What is the hidden score of each row? Scores go from 0 to 30, and 15 is about the middle. The score is a weighted sum of the row's numbers plus the product of two more (or one squared), each taken from its middle value.
[ 0.5   1.11  0.87  1.18 -1.07  1.23  1.81 -2.37 -0.61 -1.29  0.65 -0.34
  0.26  0.93  0.65 -2.  ]: 21
[ 0.21  1.19  1.09  1.31 -1.11  1.03  2.16 -2.89 -0.74 -1.72  0.9  -0.28
  0.16  1.18  0.58 -1.96]: 23
[-1.41  0.55  0.42  0.7   0.14  0.17 -0.48  0.11  0.78  0.57  0.89 -1.26
 -0.28 -1.05 -1.26  0.72]: 17
[-1.59  0.67  0.82  0.35 -0.14  0.05 -0.18 -0.2   1.34  0.59  1.1  -1.3
 -0.12 -0.94 -1.69  0.78]: 9
[ 0.23  1.18  1.09  0.96 -1.79  0.53 -1.18  0.69  0.23  0.02  0.04 -0.33
 -1.12 -1.3   0.01 -0.99]: 9
[ 0.72  1.08  1.15  0.68 -1.38  0.68 -1.21  0.92  0.01  0.21 -0.43 -0.34
 -1.31 -0.81 -0.41 -0.72]: 12
[-1.41  0.31  0.72 -0.23 -0.04  0.18 -0.37 -0.43  1.17  0.41  1.18 -0.76
 -0.15 -0.58 -1.22  1.11]: 10
[-1.31  0.96  0.81 -0.26  0.6  -0.23  0.47 -0.69 -1.48 -1.    0.57 -1.19
  1.83 -0.96 -0.23  0.68]: 15
[ 0.43  0.7   0.7   1.14 -0.89  0.91  1.76 -2.54 -0.11 -1.7   1.09 -0.74
 -0.49  1.23  0.12 -1.88]: 22
[-1.55  0.53  0.58  0.19  0.01  0.05 -0.19 -0.55  1.47  0.32  1.29 -1.05
 -0.1  -0.82 -1.22  1.04]: 13
[ 0.82 -1.77 -1.41 -0.38  1.48 -1.56  1.33 -0.03 -1.39 -0.8  -1.18  0.89
 -0.65  1.48  0.96 -0.75]: 24
[ 1.26 -0.11 -0.72 -0.39 -0.05  1.79 -0.96  0.6   0.41  0.7  -0.22  0.6
  0.24 -0.02  1.72  0.24]: 25
[-1.67  0.95  0.82 -0.3   0.61 -0.37  0.7  -0.99 -1.46 -0.52  0.76 -0.92
  1.88 -1.04 -0.16  0.04]: 11
[ 1.16 -0.37 -0.51 -0.52  0.2   1.8  -0.93  0.47  1.    0.75 -0.37  0.04
 -0.04 -0.06  1.23  0.46]: 21
[-1.48  0.44  0.69  0.1   0.08 -0.28 -0.1  -0.28  0.59  0.33  1.01 -1.13
  0.23 -0.72 -1.36  0.83]: 13
[ 1.52 -0.6  -1.   -0.55 -0.03  1.47 -0.72  0.18  0.47  0.81 -0.47  0.65
  0.06  0.73  1.22 -0.05]: 18
[ 0.62 -1.68 -1.28 -0.76  1.7  -1.24  1.14  0.1  -1.64 -0.75 -1.14  0.53
 -0.49  1.16  0.87 -0.7 ]: 16
[ 1.32 -2.01 -1.74 -0.42  1.58 -1.5   1.91 -0.23 -0.99 -0.78 -0.9   1.03
 -1.18  1.96  1.38 -1.24]: 26
[-1.21  1.08  0.72 -0.12  0.58 -0.18  0.71 -0.51 -1.74 -1.03  0.27 -1.4
  2.12 -0.66 -0.52  0.04]: 13
[ 1.47 -0.31 -0.68 -0.24 -0.17  1.93 -0.84  0.28  0.38  0.48 -0.37  0.66
  0.59  0.47  1.79  0.36]: 26
[-0.18 -1.22 -1.05 -0.85  1.4  -1.07 -0.08  1.21  0.16  0.75 -0.45  0.76
  1.11  0.49 -0.14  1.43]: 17
[ 0.82  1.2   0.66  0.86 -1.79  0.84 -1.03  0.51 -0.22 -0.14 -0.36 -0.19
 -1.33 -0.77  0.69 -1.16]: 13
[-0.11 -1.22 -1.05 -0.99  1.36 -0.77 -0.16  1.09  0.67  0.65 -0.73  0.6
  1.14  0.54  0.36  1.4 ]: 13
[ 1.36 -0.33 -0.43  0.01 -0.36  1.71 -1.24  0.3   0.83  0.68 -0.43  0.72
  0.14  0.44  1.62  0.24]: 23
[ 1.48 -0.29 -0.87 -0.41 -0.02  1.82 -0.98  0.42  0.53  0.71 -0.71  0.47
  0.09 -0.2   1.5   0.06]: 25
[ 0.74  1.11  1.21  0.78 -1.74  0.48 -1.09  1.14  0.42  0.32 -0.34 -0.07
 -1.05 -1.17 -0.08 -1.14]: 6
[-1.27  0.9   1.02 -0.2   0.74 -0.33  0.58 -0.5  -1.76 -0.84  0.21 -1.32
  2.31 -0.83 -0.97  0.38]: 12
[ 1.27 -0.12 -0.69 -0.21 -0.44  1.94 -0.63  0.02  0.73  0.67  0.09  0.58
  0.23  0.59  1.55  0.21]: 24
[ 0.32  0.86  0.71  1.19 -0.9   1.11  1.93 -2.6  -0.61 -1.84  1.28 -0.79
  0.01  1.07  0.84 -1.87]: 25
[ 1.13 -1.97 -1.89 -0.56  1.23 -1.63  1.9  -0.37 -1.2  -0.32 -0.9   1.37
 -0.84  2.02 -0.82 -0.97]: 16
[ 0.32 -0.32 -1.13 -1.09  0.34 -0.76 -0.14  1.08  0.5   0.9  -0.55  1.81
  1.49  0.13  0.62  1.24]: 14
[ 0.74  1.22  0.74  0.71 -1.71  0.54 -1.36  1.18 -0.04  0.3  -0.53  0.1
 -1.5  -1.05  0.31 -0.92]: 11
[ 1.2  -0.43 -0.98 -0.19 -0.27  1.54 -0.7   0.06  1.38  0.92 -0.37  0.72
 -0.05  0.85  1.19  0.02]: 19
[ 0.57  0.84  0.82  0.66 -1.4   0.59 -1.3   0.99  0.1   0.11 -0.44 -0.16
 -1.45 -1.    0.15 -0.72]: 10
[-1.52  0.71  0.73  0.37 -0.13  0.3  -0.48 -0.25  1.49  0.49  1.25 -1.73
 -0.16 -0.86 -1.64  1.46]: 15
[-1.46  1.05  1.01 -0.07  0.55  1.93  0.72 -0.92 -0.93 -1.19  0.77 -1.15
  2.04 -0.04 -0.71  0.09]: 29
[ 0.73  1.09  0.98  0.99 -1.82  0.8  -1.35  0.87 -0.63  0.26 -0.39 -0.27
 -1.29 -1.11  0.33 -0.93]: 13
[ 0.08 -0.94 -0.62 -1.11  1.12 -1.16 -0.05  0.87 -0.02  0.7  -0.99  0.85
  1.56  0.03 -0.3   1.34]: 9
[-1.18  0.55  0.56  0.09  0.02  0.23 -0.51 -0.18  0.92  0.36  1.13 -1.12
 -0.04 -0.82 -1.35  0.93]: 14
[ 0.72  1.14  0.75  0.67 -1.52  0.27 -1.04  0.75 -0.15 -0.1  -0.49 -0.18
 -1.66 -1.09  0.25 -1.02]: 10
[ 0.86 -1.93 -1.43 -0.87  1.89 -1.63  1.46  0.08 -1.18 -0.59 -1.15  0.72
 -0.54  1.42  0.73 -0.5 ]: 17
[ 1.48 -0.47 -0.67 -0.37 -0.1   1.83 -0.76  0.34  0.52  0.42 -0.43  0.52
  0.07  0.44  1.48  0.27]: 23
[ 0.91  1.05  0.54  0.58 -1.49  0.49 -1.24  0.81 -0.21 -0.11 -0.56 -0.01
 -1.17 -1.23  0.56 -1.27]: 10
[-1.16  0.74  0.98 -0.16  0.94 -0.27  0.54 -0.64 -1.3  -0.92  0.88 -1.41
  1.47 -0.74 -0.74 -0.16]: 13
[ 0.03 -1.03 -0.8  -0.84  1.16 -1.04  0.07  1.1  -0.15  0.84 -1.05  1.1
  1.42  0.39 -0.12  1.47]: 14
[-1.43  0.86  0.54 -0.02  0.64 -0.38  0.45 -0.52 -1.41 -0.97  0.31 -1.66
  1.69 -0.86 -0.97  0.2 ]: 12
[ 0.38  1.05  0.84  1.18 -1.13  0.97  1.92 -2.47 -0.66 -1.34  1.04 -0.21
  0.25  0.93  0.12 -1.92]: 22
[ 1.02 -1.68 -1.34 -0.43  1.32 -1.35  1.76 -0.35 -1.4  -0.87 -1.29  1.
 -0.86  2.    1.09 -1.29]: 20
[ 0.19 -0.55 -1.05 -1.14  0.76 -0.68 -0.75  1.44  0.26  0.95 -0.9   0.87
  1.69  0.06  0.2   1.3 ]: 11
[ 0.99 -1.9  -1.44 -0.69  1.68 -1.5   1.56 -0.14 -1.36 -0.62 -1.42  1.09
 -0.57  2.06  0.8  -0.99]: 19
[ 0.86 -1.71 -1.33 -0.69  1.33 -1.36  1.06  0.21 -1.42 -0.66 -0.89  0.81
 -0.63  1.01  1.2  -1.08]: 20
[-1.49  0.42  0.57  0.35  0.38  0.16 -0.59 -0.32  0.99  0.22  0.86 -1.56
 -0.16 -0.78 -1.84  0.91]: 14
[ 0.24  0.77  0.7   1.02 -0.62  0.9   2.09 -2.71 -0.39 -1.74  1.3  -0.72
  0.01  1.46  0.38 -1.69]: 25
[ 0.37  1.03  0.9   1.15 -1.01  1.03  1.83 -2.8  -0.49 -1.52  1.19 -0.34
 -0.33  1.44  0.14 -1.92]: 24
[-1.41  0.37  0.65  0.2   0.24  0.08 -0.34 -0.39  0.74  0.32  1.05 -1.04
  0.04 -0.73 -1.15  0.87]: 15
[-1.53  0.61  1.08  0.08  0.05  0.32 -0.06 -0.55  1.27  0.06  1.73 -1.14
  0.46 -0.68 -1.35  1.31]: 14
[ 0.97 -1.95 -1.71 -0.84  1.64 -1.58  1.89 -0.15 -1.34 -0.6  -1.2   1.92
 -0.66  1.72  1.01 -1.12]: 14
[ 1.06 -1.53 -1.25 -0.5   1.53 -1.62  1.39  0.16 -1.49 -0.78 -1.23  0.84
 -0.44  1.27  1.27 -1.13]: 20
[-1.4   0.42  0.61 -0.02 -0.03  0.08 -0.44 -0.55  1.44  1.36  1.21 -0.87
  0.2  -0.44 -1.66  1.37]: 15
[ 0.13 -0.35 -0.09  0.52 -0.85 -1.2   0.67 -0.17  0.89  0.13  0.17  1.57
 -1.17  1.14 -0.95 -0.28]: 19
[ 0.41  1.48  1.25  0.78 -1.88  0.51 -1.37  0.71 -0.42  0.05 -0.48 -0.07
 -0.88 -1.14 -0.36 -0.84]: 10
[ 0.37  0.94  1.37  1.15 -1.14  1.14  1.96 -2.96 -0.93 -1.65  0.7  -0.48
  0.48  1.35  0.24 -1.89]: 20
[ 1.45 -0.53 -0.7  -0.35 -0.08  1.74 -0.6  -0.03  0.83  0.86 -0.24  0.15
  0.13  0.91  1.06  0.24]: 20
[ 0.55 -0.7  -0.8  -0.96  0.7  -0.64 -0.36  1.35 -0.32  0.77 -0.94  1.06
  1.49  0.39  0.39  0.83]: 12
[-1.38  0.69  0.69  0.02 -0.03  0.12 -0.73  0.22  1.1   0.6   0.99 -1.67
 -0.08 -1.07 -1.73  1.04]: 9
[ 0.91 -1.84 -1.55 -0.71  1.38 -1.58  1.43 -0.12 -1.13 -0.68 -1.3   1.05
 -0.93  1.62  1.08 -1.01]: 19
[ 0.55  1.13  0.63  0.85 -1.77  0.62 -1.    0.55  0.03 -0.47 -0.25 -0.26
 -1.3  -0.8   0.29 -1.16]: 11
[ 1.1  -0.43 -0.74 -0.68  0.08  1.43 -1.12  1.09  0.53  0.77 -0.27  0.12
  0.27 -0.09  0.88  0.41]: 16
[ 0.76  0.95  0.85  0.4  -1.55  0.32 -1.06  0.86 -0.19  0.12 -0.33 -0.29
 -1.42 -1.02 -0.14 -1.18]: 5
[-0.72 -0.91 -0.84 -0.09  0.55 -0.74 -0.42  0.94  0.48  0.95 -0.37  1.5
  0.68  0.23  0.7   1.5 ]: 25
[ 1.19 -0.25 -0.7  -0.23 -0.27  1.84 -1.24  0.42  0.65  0.88 -0.32  0.42
  0.06 -0.03  1.71  0.22]: 21
[ 1.08 -0.39 -0.58  0.02 -0.06  1.68 -0.78  0.37  0.53  0.42 -0.25  0.69
  0.52  0.23  1.29  0.56]: 28
[-1.47  0.84  0.8  -0.02  0.73 -0.18  0.79 -0.61 -1.27 -0.76  0.81 -1.44
  1.8  -0.66 -0.87  0.18]: 13
[-1.5   0.8   0.62  0.5  -0.06  0.18 -0.09 -0.49  0.71  0.2   1.14 -1.14
  0.02 -0.37 -1.23  0.92]: 19
[-1.49  0.37  0.48 -0.02  0.18 -0.21 -0.57 -0.13  0.96  0.39  1.08 -0.81
 -0.39 -0.66 -1.08  0.76]: 14
[ 0.81 -1.74 -1.5  -0.81  1.6  -1.15  1.16  0.3  -0.59 -0.91 -0.81  0.54
 -0.68  1.13  1.27 -0.77]: 14
[ 0.82 -1.91 -1.51 -0.85  1.67 -1.74  1.23  0.74 -1.6  -0.9  -1.23  0.77
 -0.78  1.33  1.15 -1.06]: 18
[ 0.22 -0.9  -1.26 -1.05  0.77 -0.95 -0.26  1.33  0.15  0.84 -0.62  1.25
  1.41  0.34 -0.65  1.09]: 12
[-1.44  0.24  0.64  0.13 -0.07  0.1  -0.62 -0.37  1.4   0.37  1.24 -0.81
 -0.33 -0.81 -0.91  0.97]: 14
[ 0.52  0.9   1.    0.82 -1.57 -0.12 -1.38  1.11 -0.03  0.47 -0.31 -0.57
 -1.91 -0.93 -0.51 -0.71]: 11
[-1.3   0.97  1.25 -0.15  0.47 -0.44  0.71 -0.93 -1.43 -0.7   0.57 -1.29
  1.9  -0.73 -1.28  0.12]: 10
[ 1.02 -0.72 -0.56 -0.54 -0.35  1.58 -0.9   0.3   0.78  0.88 -0.42  0.85
  0.33  0.52  1.14  0.92]: 17
[ 0.63  0.73  0.55  0.79 -1.3   0.58 -1.22  1.19 -0.05  0.46 -0.42 -0.08
 -1.63 -0.86  0.37 -0.85]: 12
[-1.41  0.84  0.86  0.    0.57 -0.39  0.69 -0.58 -1.18 -0.45  0.52 -1.25
  1.7  -0.51 -1.25  0.35]: 13
[-1.66  0.28  0.73  0.12  0.21  0.06 -0.64 -0.35  1.3  -0.04  1.37 -1.09
  0.06 -1.15 -1.3   1.04]: 12
[-1.38  0.45  0.67  0.46 -0.13  0.01 -0.52 -0.28  1.53  0.16  1.35 -1.05
  0.2  -0.62 -1.84  1.26]: 17
[-1.41  0.61  0.84  0.14 -0.18 -0.02 -0.21 -0.49  1.43  0.39  0.87 -0.95
 -0.43 -0.68 -1.66  0.99]: 9
[ 0.49  1.03  0.66  0.77 -1.46  0.44 -1.16  1.03 -0.13 -0.42 -0.01  0.17
 -1.76 -1.46  0.9  -1.45]: 10
[-1.58  0.44  0.65  0.35  0.17 -0.08 -0.49 -0.26  1.33  0.81  1.35 -0.9
  0.48 -0.79 -1.43  1.24]: 19
[ 1.44 -0.64 -0.98 -0.45 -0.22  1.85 -0.83  0.32  0.9   1.01 -0.64  0.95
  0.32  0.68  1.06  0.54]: 24
[ 1.49 -0.62 -0.69 -0.53  0.08  1.48 -1.1   0.9   0.69  0.83 -0.7   0.97
  0.37  0.2   1.77  0.42]: 20
[ 0.77 -1.55 -1.3  -0.57  1.3  -1.34  1.31  0.14 -1.27 -1.12 -1.06  0.92
 -0.85  1.3   1.04 -0.84]: 16
[ 1.42 -0.24 -0.65 -0.34 -0.44  1.85 -0.8   0.4   0.31  0.75 -0.94  0.91
  0.45  0.54  0.94  0.28]: 26
[ 0.01 -0.37 -0.35  0.29 -0.8  -1.04  0.7  -0.49  1.13  0.23  0.46  1.52
 -0.48  1.18 -0.68 -0.24]: 21
[-1.15  1.13  0.97 -0.4   0.56 -0.38  0.47 -0.48 -1.88 -1.03  0.21 -1.57
  1.75 -0.89 -0.86 -0.21]: 7
[ 1.09 -2.05 -2.12 -0.72  1.64 -1.68  1.49 -0.19 -1.47 -0.6  -1.28  1.25
 -0.81  1.94  1.25 -0.7 ]: 28
[-1.51  0.42  0.62  0.08  0.15  0.04 -0.28 -0.67  1.12  0.38  1.35 -1.08
  0.07 -0.31 -1.46  1.  ]: 16
[-1.33  0.44  0.59  0.13 -0.38  0.06 -0.35 -0.53  1.27 -0.02  1.1  -1.25
 -0.15 -0.84 -1.11  1.  ]: 12
[-1.53  0.41  0.73  0.18 -0.02 -0.18 -0.4   0.25  1.13  0.34  1.36 -0.88
 -0.29 -0.89 -1.32  0.91]: 12
[-1.39  0.54  0.29 -0.04  0.08  0.13 -0.65  0.    1.46  0.4   1.05 -0.77
  0.51 -0.93 -1.    0.96]: 11
[-0.36 -0.95 -1.04 -0.85  0.78 -1.02 -0.42  1.41  0.6   1.01 -0.27  1.17
  0.64  0.11  0.22  1.42]: 15
[-1.69  0.99  0.95 -0.08  0.54 -0.43  0.66 -0.62 -1.21 -0.9   0.55 -1.31
  1.69 -1.15 -1.08  0.23]: 9
[-1.6   0.55  0.61  0.33 -0.14  0.2  -0.54 -0.31  1.29  0.42  1.33 -0.65
  0.28 -1.05 -1.24  1.13]: 15
